Look-ups in named tables: a row name and a column name give one cell, copied from the table.

Table bod
	motimo	luvukel	doz	nureto	mubefes	togufa	pob	kekes	lelib
vib	7.286	7.286	-5.789	-5.789	-5.790	7.286	7.286	-5.789	7.286
zadi	-3.094	-3.092	2.941	2.941	2.947	-3.092	-3.091	2.941	-3.092
bimo	-2.693	-2.688	1.330	1.330	1.342	-2.689	-2.688	1.330	-2.689
fedom	2.116	2.117	-1.404	-1.404	-1.402	2.117	2.117	-1.404	2.117
lununez	3.335	3.331	0.318	0.318	0.307	3.332	3.331	0.318	3.331
libedig	3.920	3.919	-2.114	-2.114	-2.116	3.919	3.919	-2.114	3.919
vorik	3.450	3.450	-2.081	-2.081	-2.082	3.450	3.450	-2.081	3.450
nov	-2.606	-2.605	3.428	3.428	3.430	-2.606	-2.605	3.428	-2.605
zarazeg	0.868	0.869	-0.641	-0.641	-0.637	0.869	0.869	-0.641	0.869
kaz	4.355	4.352	-1.680	-1.680	-1.686	4.353	4.352	-1.680	4.353
bolori	-2.245	-2.246	3.790	3.790	3.788	-2.246	-2.246	3.790	-2.245
dugufet	-3.046	-3.042	1.983	1.983	1.993	-3.043	-3.042	1.983	-3.042
vupi	3.971	3.972	-3.069	-3.069	-3.067	3.972	3.972	-3.069	3.972

nov, mubefes: 3.430
nov, motimo: -2.606
vib, pob: 7.286
fedom, lelib: 2.117
zadi, doz: 2.941
nov, doz: 3.428

miligab:
cols = tigun, rotumug, molira, nup, sis
kevu: [494, 472, 648, 614, 316]
pon: [539, 517, 501, 525, 542]
limorag: [550, 625, 422, 557, 451]
sep: [530, 530, 462, 537, 500]
nuf: [461, 503, 568, 412, 488]
muz: [422, 447, 245, 368, 618]
bemesu: [540, 683, 440, 771, 498]
dizanok: [538, 289, 353, 751, 592]
gosemi: [541, 641, 624, 497, 491]
neb: [506, 546, 415, 646, 447]
madud: [545, 337, 805, 48, 708]
moros: [470, 639, 387, 793, 406]
bipizuz: [660, 456, 621, 581, 529]
fimoroz: [508, 559, 441, 610, 465]

nuf, tigun -> 461
bipizuz, rotumug -> 456
bemesu, tigun -> 540
muz, nup -> 368
fimoroz, molira -> 441
sep, molira -> 462
pon, sis -> 542
muz, rotumug -> 447

timol =
,kuzumik,rupilev
bez,109,109
veluf,115,117
vefitan,166,98
kezanu,106,175
toz,44,249

What is the rupilev of bez in timol? 109
What is the kuzumik of vefitan in timol? 166
What is the kuzumik of bez in timol? 109
What is the rupilev of vefitan in timol? 98
What is the rupilev of kezanu in timol? 175
What is the kuzumik of veluf in timol? 115
What is the kuzumik of toz in timol? 44
What is the rupilev of veluf in timol? 117
What is the rupilev of toz in timol? 249
What is the kuzumik of kezanu in timol? 106
Which row has the largest rupilev? toz

tiluzoz
fields: lov, lefofas
bos: [170, 88]
nebe: [32, 192]
noz: [114, 204]
lafiz: [234, 6]
koz: [242, 205]

bos, lov => 170
bos, lefofas => 88
nebe, lefofas => 192
lafiz, lov => 234
noz, lefofas => 204
noz, lov => 114
koz, lefofas => 205
nebe, lov => 32
lafiz, lefofas => 6
koz, lov => 242

zef:
	nukuzo	zuzipu	biz	fofo
bitavef	0.80	0.47	0.80	0.18
mudagis	0.61	0.45	0.62	0.32
piti	0.60	0.46	0.60	0.33

mudagis, fofo => 0.32
piti, nukuzo => 0.60
mudagis, zuzipu => 0.45
bitavef, nukuzo => 0.80
mudagis, nukuzo => 0.61
bitavef, biz => 0.80
bitavef, zuzipu => 0.47
piti, fofo => 0.33
piti, zuzipu => 0.46
bitavef, fofo => 0.18
piti, biz => 0.60
mudagis, biz => 0.62

libagul =
columns: fupot, goleno, pes, fepugo, bizog, nulene, bagum, sesu, buru
fomel: [4.5, 3.0, 7.4, 7.8, 2.6, 5.0, 6.3, 1.6, 3.5]
didomu: [2.8, 5.0, 1.2, 5.5, 3.4, 3.5, 1.3, 4.0, 3.5]
vamum: [5.4, 3.6, 7.3, 4.2, 3.1, 2.3, 6.0, 2.7, 2.3]
veni: [3.1, 3.4, 7.8, 3.8, 4.2, 4.1, 3.5, 5.6, 4.6]

fomel, fepugo: 7.8
veni, bizog: 4.2
didomu, pes: 1.2
veni, fepugo: 3.8
didomu, bagum: 1.3
didomu, nulene: 3.5
didomu, bizog: 3.4
fomel, buru: 3.5
fomel, bizog: 2.6
vamum, fupot: 5.4
vamum, nulene: 2.3
vamum, bagum: 6.0
fomel, bagum: 6.3
didomu, fepugo: 5.5
vamum, bizog: 3.1
didomu, fupot: 2.8
veni, nulene: 4.1

tasim =
cols = kalogo, bibir, tipame, detus, rirob
mir: [154, 179, 75, 193, 95]
tanez: [157, 84, 151, 196, 170]
mak: [155, 113, 123, 173, 141]
gadogop: [152, 223, 127, 174, 227]
zize: [171, 237, 217, 115, 116]
pirurod: [182, 200, 74, 38, 177]
betuvo: [162, 184, 82, 196, 87]
fad: [170, 151, 137, 154, 171]
dapeka: [138, 128, 170, 126, 169]
leg: [172, 135, 148, 157, 98]
mez: [167, 168, 111, 172, 122]
dumur: [191, 216, 220, 112, 136]
napudib: [154, 141, 125, 130, 130]

What is the bibir of gadogop in tasim? 223
What is the detus of mak in tasim? 173
What is the tipame of dumur in tasim? 220
What is the kalogo of dumur in tasim? 191
What is the detus of leg in tasim? 157
What is the detus of dumur in tasim? 112
What is the rirob of tanez in tasim? 170
What is the tipame of mez in tasim? 111
What is the rirob of napudib in tasim? 130
What is the tipame of mir in tasim? 75
What is the tipame of gadogop in tasim? 127
What is the tipame of napudib in tasim? 125
What is the rirob of zize in tasim? 116
What is the tipame of leg in tasim? 148
Which row has the largest rirob? gadogop

